128 stands for zero in the data rows.
Some points, each followed by its number:
[107 141 173  53  86 110 152 225  66 144  64 162 100  78  99 198] 0
[127 230 116  88 109 123 142 179 139 119 146 129 123  96 109 147] 1
[ 59 133 134 150 186 233  98  62  91  84  28 139 156 128  58  74] 2
[105  89 135 140 136  78 135  87 100 114 139 150 123 122 122 147] 3
[ 58 154 174 154 138 209 128  64  69 144  75 129 142 174  99  68] 4
[109 125 137 121 206 125 117  25  60 100  99  98 147 170  81  53] 5
[137 136 112 125  99 131 140 161 149 136  96 133 141  98 111 134] 6
[144 134 130 120 126 146 117 136 157 151 113 103 143 112 157 152] 7
[181 117 119 128 105 120  94 155 139 139 157 168 130 141 117 155] 8
[145  65  70  92 174 104 115  79 147 175 146 134 133 141 152 102] 9
[145 131 114 127 179 147 120 105 150 136 166 145 115 121 152 142] 10
[162 170 124  70 116 123 153 168 149 127 153 156  94  72 140 161] 11
[140  64  98 122 133 148 100 141 131 157  95 136 140 148 134 148] 12
[140 141 209 177 133 196  75 113 122 106  95  68 155 184 120 137] 13
[104 129  24 113 118 142 131 141 109 134 129 145 133 116 139 124] 14
[153 126 129 129 138 142  90 125 176 151 101 121 106 118 159 121] 15
[133 140 156  88 123 175 123 158 119 153 103 113 158 114 161 150] 16
[141  78  95 135 116 108 138 150 126  95 121 133 126 170 124 144] 17
[105 152 120  80 103 123 119 107 160 154 118 127 101 106 154 150] 18
[119 119 116  55  57 160 103  93 138 163 146 175 161 124 157 109] 19
[106 118 130 158 130 178 101  86 108 117 123 112 173 167 138  74] 20
[116  93  23 132  59 138 142 145 153 144 140 109 152 109 146 129] 21
[144 105  97 130 129 112 129 129 194 137 140 131 168 100 141 121] 22
[139 129 120 108 106 111 151 108 134 166 138 136 133 128 131 105] 23
[116  84 111  80 110  76 163 198  86 190 132 156 117 145 125 152] 24
[210 128 132  71  90 122 150 120 147 171 160 126 137 116 158 138] 25
[125 127 153 117 101 102 128 144 128 118 147 151 134 145 122 136] 26
[120 131 130 207 127 103 127 144 148 118 146 152 124  91 116 115] 27
[130 148 140 125 151 129 151 153 179 176 165 120 156 142 176 122] 28
[136 146 130 152  49 119 156 146 152 171 143 153 124  66 152 144] 29
[142  97 116 143 104 111  92 111 140 158 161  75 141 107 129 115] 30
[116 168 134 117 145  77 127 108 108 157 126 163 120 136 103 171] 31
[155 112 114 135 114 133 122 132 135 119  69 129 154 148 123 123] 32
[124 159  94 147  93 107 152 158  85  89 153 136 106 135  82 117] 33
[134 164 157 185 163 171 105  96  70 128  70 117 151 150   9  98] 34
[126 135 104 123 105  48 130 141 153 149 141 126 119 134 168 135] 35
[127 113 123 167 128 148 114 103 117 128 167 142 140 131 114 142] 36
[136 131 116 142 132 126 130 131 149 166 139 164 110  97 172 114] 37
[136 124 121 115 127  81 136 141 169 181 185  83 111 118 255 124] 38
[148  84 120 143  92  98 167 164 145 129 133 123 133  81 123 148] 39
[134 173 135 112  76 106 133 238 143 138 111 120 126  68 139 155] 40
[117 138 127 121 100  85 130 144 167 171 127 118  81 137 151 164] 41
Which five points above are nearest to each new point, looking only along the 6 directions in which the numbered points spread most? Their numbers follow each, nearest first.
[145 152 103 128 133 120 156 116 127  88 134 133 122  92 105 148] ~ 33 26 27 36 6
[ 58  90 132 131 149 160 130 140 175 133 166 126 130 100 141 130] ~ 37 22 23 15 10
[147  56 121 147 117  74 162 166 128 102 144 130 168 107 104 147] ~ 17 39 8 26 3
[139 149 161  91  74 130 157 152 113 164 129 115  89  95 125 152] ~ 11 41 18 26 1
[125 126 146 162 151 131 125 126 126   0 136 108 151 173  97  87] ~ 36 27 34 20 32
[170 132 107 140 131 122 143 138 142  86 133 112 160 127 132  85] ~ 36 30 22 27 8
[110 127 152 140 172 111 156 141 115 142 169 132 121  77 169 170] ~ 41 26 35 37 23
[ 21 142 119 134 131 113  97 145 121 167 139 117 121 181 177 152] ~ 23 10 26 37 18
[138  98 121 102 102 127 122 155 150 143 154  84 119 161 116 146] ~ 8 26 30 7 41
[137 115 118 121  94 129 134 146 149 174 169 120 122 122 119 119] ~ 37 8 22 23 41
[ 74 164 137 177 185 208 118  60   0 117  92 108 181 194 105 103] ~ 4 2 5 34 20
[135  90  86 119 121 141 129 109 125 131 119 129 129 185 124 112] ~ 12 32 17 36 23
[116 113 100 128 143 106 121 132 144 128 180 134 138  73 133 153] ~ 37 35 23 22 8
[153 121  10 105  85  99 115 156 153  84 147 137  91 115 146  99] ~ 21 14 22 39 37
[155  78 121 138 131 142 130 157 140 145 146 126 102 136 124 138] ~ 8 17 30 26 32
[ 90 154 127 126 174 108 130 148 158 120  99 134 120 110 122 139] ~ 26 23 31 36 6
[138 138 107 154  81 131  81 110 116  93 143  98  90 103 127 125] ~ 36 27 30 6 22
[ 75 171 120  79 112 106 172   0 137 144 134 104  79 109 117 199] ~ 31 23 18 10 37
[156 144  99 122 125 125 107 133 122 111 149 131 111 157 113 141] ~ 26 36 23 8 3
[121 117 103 121 120 112 136 152 111  93 145 111 116 127 100 142] ~ 26 8 33 17 3
[131 111 156  91  74 168 131 117 150 154 130 107 105 112 173 138] ~ 7 16 15 18 25
[143 118 121 131 127  92 139 108 156 150 127 143 148 100  79 100] ~ 36 23 26 3 10
[115 124 110 126 136 156 118 126 125 140 143 129  98 166 142 144] ~ 23 10 36 26 15
[132 164 143 138 133 115 129 135 153 155 141 127 125 140 199 132] ~ 28 37 10 15 7
[140  83 125 108 118 118 156 157 142 189 160 192 128 146 185 123] ~ 25 35 41 23 37
[148 159 189 191 134 141  90  79  44 134  99  90 123 167 136 118] ~ 13 34 20 36 4
[135 102 108  96 143 102 142 161 130 125 113 103 156  81 152 116] ~ 8 23 37 26 6
[160 117 127 104 143 117 185 118 113 107 175 112 109 137 102 116] ~ 3 26 31 23 36
[145 144 137 141 160 153  84  82 110  82  96  89 131 164  90  81] ~ 20 4 34 36 5
[112 101 126 114 108 129 119 112 129 126 145 125 113 152 135 122] ~ 23 36 10 26 30
[176 147 125 124 141 110 122 144 136 128 143 121 142 129 119  76] ~ 36 10 26 23 37
[135  87 139 130 136  73 180 156 142 165 151 141 135  72 203 142] ~ 35 41 25 8 37
[115 187 146 159 176 205  83  39 107 122  89  92 153 163 129  97] ~ 4 20 13 2 5
[138 125 122  89 137  85 178 198 118 158 104 197 137  95 100 193] ~ 24 0 11 26 39
[115 108  94 115 172 126 139 158 125 153 161 169 134 106 146 133] ~ 23 37 35 26 8
[ 95 163 151 126 175 128 145 104 133  71 105 106 130 117 103 102] ~ 36 31 10 26 20
[144  89 118 108 110 111 134 119 114 131 103 158 133 128 229 144] ~ 25 23 12 7 37
[127 177 163 121 118  81 174 175 163 191 163 163 148  88 100 166] ~ 11 1 41 29 40
[ 72 157 164 155 136 200  98  72  95  81  92 103 174 172 129  57] ~ 4 20 2 34 5
[139 107 101  70 118 120 158 168 135 184 147 135  69 109 171 182] ~ 25 41 35 11 24
[ 85 155 141 165 162 184  97  77  77  92 121 122 143 197  87  82] ~ 4 34 5 20 2
[163 139 105 150 145 127 151 120 177 121 145  95 120 109 119 147] ~ 30 27 37 22 36
[208 197 135 167 131 108 150 142 158 120 142  95 120  93 138 145] ~ 27 29 28 41 37
[130  86 121 140 125 118 139 127 197 100 143 146 127 134 130 137] ~ 30 22 8 36 37
[134 111  88  82 131 109  91 133 152 143 179 112 113 102 154 114] ~ 37 23 22 35 25
[142 123  99 117 117  89 142 157 148 154 106 124 108  99 134 137] ~ 8 41 39 26 35
[175 132 170 122  97  93 140 109 119 188 134 123 106 149 155 132] ~ 41 26 28 25 35
[197 113  96 148 127 121 106 126  58 140 129 150 150 108 135 124] ~ 17 36 32 26 8
[135 154 182 105  42 148 138 189 102  68 144 142 186 135 130 158] ~ 6 40 16 26 8
[111 185 175 181 127 138 197 135 110 174  75 132  75 101  96 185] ~ 1 31 26 33 6
[ 94  91 116 111 114  80 198 120 176 129 150 160  86 143 159 162] ~ 35 41 23 37 8
[119 103 121  85  89 158 141 166 139 125 136 131 185 129 133 171] ~ 6 7 32 16 12
[139 101 118  90  97 115 139 171 142 164 130 132 130 109 167 123] ~ 25 41 8 18 37
[155 104 152 130 109 149 107 126 106 129 118 111 130 107 123 110] ~ 32 7 15 36 26
[107 136 128  78  65  93 158 178 148 125 141 134  63 121 113 146] ~ 11 41 26 29 39
[192 121  99 148 124  99 125 156 166 164 166 142 119  82 121  90] ~ 22 35 37 30 8
[146 139 143 149 123 135 122  59 126 147 152  93 124 130 132 111] ~ 10 36 15 30 23
[149 122 112 100 117  91 117 164 135 144 158 139 105  75 156 226] ~ 41 35 11 25 39
[145 141 121 180 143 145  99  85  78  48 139 126 155 185  60  83] ~ 34 20 36 5 4
[121 160 140 120 115 135  93 126 137 107 181 124 138 151 166  62] ~ 10 37 15 28 23
[156 147 153 108  81  87 174 153 137 166 125 148  83 122 112 144] ~ 41 26 11 8 31
[151 191 201 163 100 133 128  66 138 120  54 142 150 163 117 109] ~ 13 20 36 4 34
[136  91  95  71 178 101 120  59 157 118 156 104  86 135 175 125] ~ 9 10 23 37 30
[140 134 244 113  69  86 145 155 165 149 104 141 115  92 145 177] ~ 41 40 11 26 16
[116 170 142 105 121 100 133 146 126 156 132 146 118  90 128 149] ~ 11 26 18 1 41
[125 105 115 138 119 110 124 102 150 121 174 115 175 159 166 102] ~ 30 10 22 36 37
